Rotation paths and how fast each direction turns (deg/step):
Each turn is a multiple of 5 degrees from 10 to 175, or 0.
Each row of a path follows its step; steps can be skipped.
Path 1:
step 0: [-28 -24  38   1  -8 -14 -14 -19   1   6   3 -41 -32   4  25 -21  -4  41
 -15  20 -25  22  -3  16 -28   0 -11  13  16  -2  -6   0   6  18 -16]
step 1: [-26  -1  22  15 -22 -21  21 -12  25  32  25 -22   6 -27  19   0   4  13
 -46  27 -41  -2  -5  12  15   7  -5  -4  -7  -5   5  19  26   9  -6]
step 2: [-48 -15  34  25 -23  -5 -14 -18  14   6   2 -20   6 -15   1  32  -8  16
 -39   9  -2  13   0  13  16  17 -33 -10  21  -6 -20 -16 -11  -6  27]
step 3: [ -5 -10  23 -11 -24 -31  12 -27 -25 -13  25 -37   7 -10  23  19 -15   2
 -18  -7 -18  15 -12  16  -2   6 -31 -24 -11 -22 -22  28  -1 -26  22]
step 4: [-35  13  30 -12 -24   4   1  -9 -22  -2  -6 -15 -12 -29  36  35 -24 -23
 -21   5   4 -11  -2  22  -1  22  10 -21   6  -8 -12  -1  31 -37 -13]
step 5: [-13 -31  16   7   2 -24   0 -20 -29  -9  -4 -16 -46  27  23  27  -2   5
 -20  26  18   1   1  11 -18  16 -20 -14 -12   2 -20 -14  43 -11  -2]
step 6: [ -6 -14  24  19 -14   5  16   6   5   5  21 -21 -34  30  26  -4   9 -32
 -27  20 -20  26   0  10  32  14   7 -17 -23  -6  -8   6  33 -29 -19]
step 8: [  5 -42  17  25 -30 -27  13   1   1  10  13 -34  18  -2  54 -14  19   6
  15  30  -6  29  -6  12 -17  16   6 -13   0   0  -8   9  10  -3   5]
step 9: [-45  21  25  16 -32   4  -6 -16  29  14  -1 -15 -14 -18  53  -3  31  -4
  -4  20  -8   7  -8  13 -11  11  -1 -20   3  25  11   7  -4 -19  14]
Speeds:
[  1 -19  -3  11   3  -7   0  -2  -3  -9  -2 -12  -6   1   2  -3  -3   2
   1 -14  10   9   6  -5  -8   1   0   2  -2  -4  -8  -5  -5  13   5]  135
[  9  -3   4   2   8   4  -1  -8  -1 -12   1   8  -2   6   1  19  -7 -11
  10   5   2   6   1  10   7   2   9 -10  -6   1  -1   1   7   4  -3]  35
[ -5  10   0  -1  -3  -5  -3  -9  -9 -15 -15  -4  -4  -6   9  -2  -4  -2
  10  -1   5  -9   0  -8  -9  -6   3  -2  -6   8   2   6  -1 -13   2]  65
[  1   2  -3   3   1   4  17  -8   5  -1   6   9  -1  -6  11  -7  -3  -6
 -15 -14   2  -2   0   7   3   5   8   5  -5  11   3   3  -7  -3  -6]  140
[ -1   3   9  -2  11  -1   1   4   1   3   5   1  -2  -4  -3  -8   7 -13
   6  -5   3 -10  -8  15 -18   1  -2 -11   7  -4  -8   0  -1   1   5]  70
[  6   1   5 -15  -1   4  -6   8 -11  -8   1  -3   9  -4   7  -5 -11   7
   4  -7  -5  11  -3   8  -3   2   6   8   7  -7  -5   5  -1   0 -12]  95
Path 2:
step 0: [  1   0 -33   2 -24  -7  -9  15  -2  49   1 -19 -14  -3   9  -8   5  25
  28 -12   1  32  -6 -52  12  15  -3  23 -13   1   7   2 -15  -5   9]
step 1: [-14  41   5   2  -7  21   7  13  27  -7  12  20  -9   8   6 -19 -23 -24
   0 -11   3 -39 -20   0 -36  15  -1  -6  -3  50   2  -9  10  14  -4]
step 2: [  6 -36 -11   6  24   4  -3  -7   8   0  22   4  -8   3 -14 -25  32  40
 -12  28 -14 -25  -5  33  -2 -31  11   7 -24  -4   4 -12 -10 -26  23]
step 3: [ 14 -12   6   5 -17  -6 -11 -13   0   1  -9 -11 -18   3  -4 -27   7  -6
  33 -41 -33  34 -10 -14  33  27 -31  11  11   2 -27 -20  17 -10  -1]
step 4: [ 12  64 -15  28  15   2  25  18  21  -9   6  -2  -5  15  -6  -2   5  -2
   5   6  28   8 -13 -12 -24  -7  -7 -24  25  19   2  12 -28 -23  -1]
step 6: [-14  -2  32   2 -34  23  12 -14  14 -22  17  14  16  -2  -5 -40   2  24
  -7   1   3  12 -38  -8  20  11 -22  18  -6   8 -27  -5  36  -1 -12]
step 7: [-15  -7 -21   4  15  -4 -13  13  24  26  11  -6  -6 -17 -22 -27  15  -9
  24  -1  18  12   5 -26 -16 -13 -10 -33 -15   1  -5   1 -47 -41  -3]
step 8: [ 19  22   0   9 -14  -3 -18  18  19  20   8   3 -34  36  27 -14 -20   7
  11 -13 -34 -11  16   3   2   8  -1  18   3  22  25 -20  -3  30  33]
step 9: [ -1  11  -5  26  23  14  31 -25   9 -21  -5 -12  -2 -19 -19 -12  25  35
  -7  -1   3 -34 -36  25 -17   7 -10  21  -3  26 -11   2  18  -1 -16]
Speeds:
[  6 -10 -16   1  -4  -8   4   3   6  -2   6  13   0  -1 -12   1   7  -4
  -3   3   3   0   6   6   1  -9   3  -9   0   1  -5   8 -13  10   8]  135
[  8 -10  -1   0 -19  -7  -6  13   7   4 -14  -2  -6   2   2   9  -6  -8
  -2   5 -11  -1  -2   1   3  -2  -6   4  -4   7  -3  -2   4  -5  -5]  145
[ -7  -2   6 -10 -11   0   8   3  -9   5   1   1  -9   7  -4  -5  10   4
  11   1 -13  11   2   5  -4   1   8   7   5  -2   9   1  -4  10  -8]  135
[  0   5  -2  18  -5   1  -3  -1  -1   0  -1 -13   2  -2   5   9  -3  14
   0 -14  -3   6   9  11   3  -2  -2  -6   2   8   1   7  -8   4  -6]  80
[-15  12  -8   0  -4 -10   6   3   9   1  -1   0  -9   2  16   9  13  -7
  -2  -3   3  -2   0  -1   0   6  -4  -7  -3  -4  10  -4   1   1   8]  100
[  8   0   9   9   7   3  -6  16   2   5   1  -4   3   8   5  -7  10  -8
  -7  -4  -3  -2   1   3  -3  -6  14  -6 -10 -14   2   2  -3  -2  -5]  130
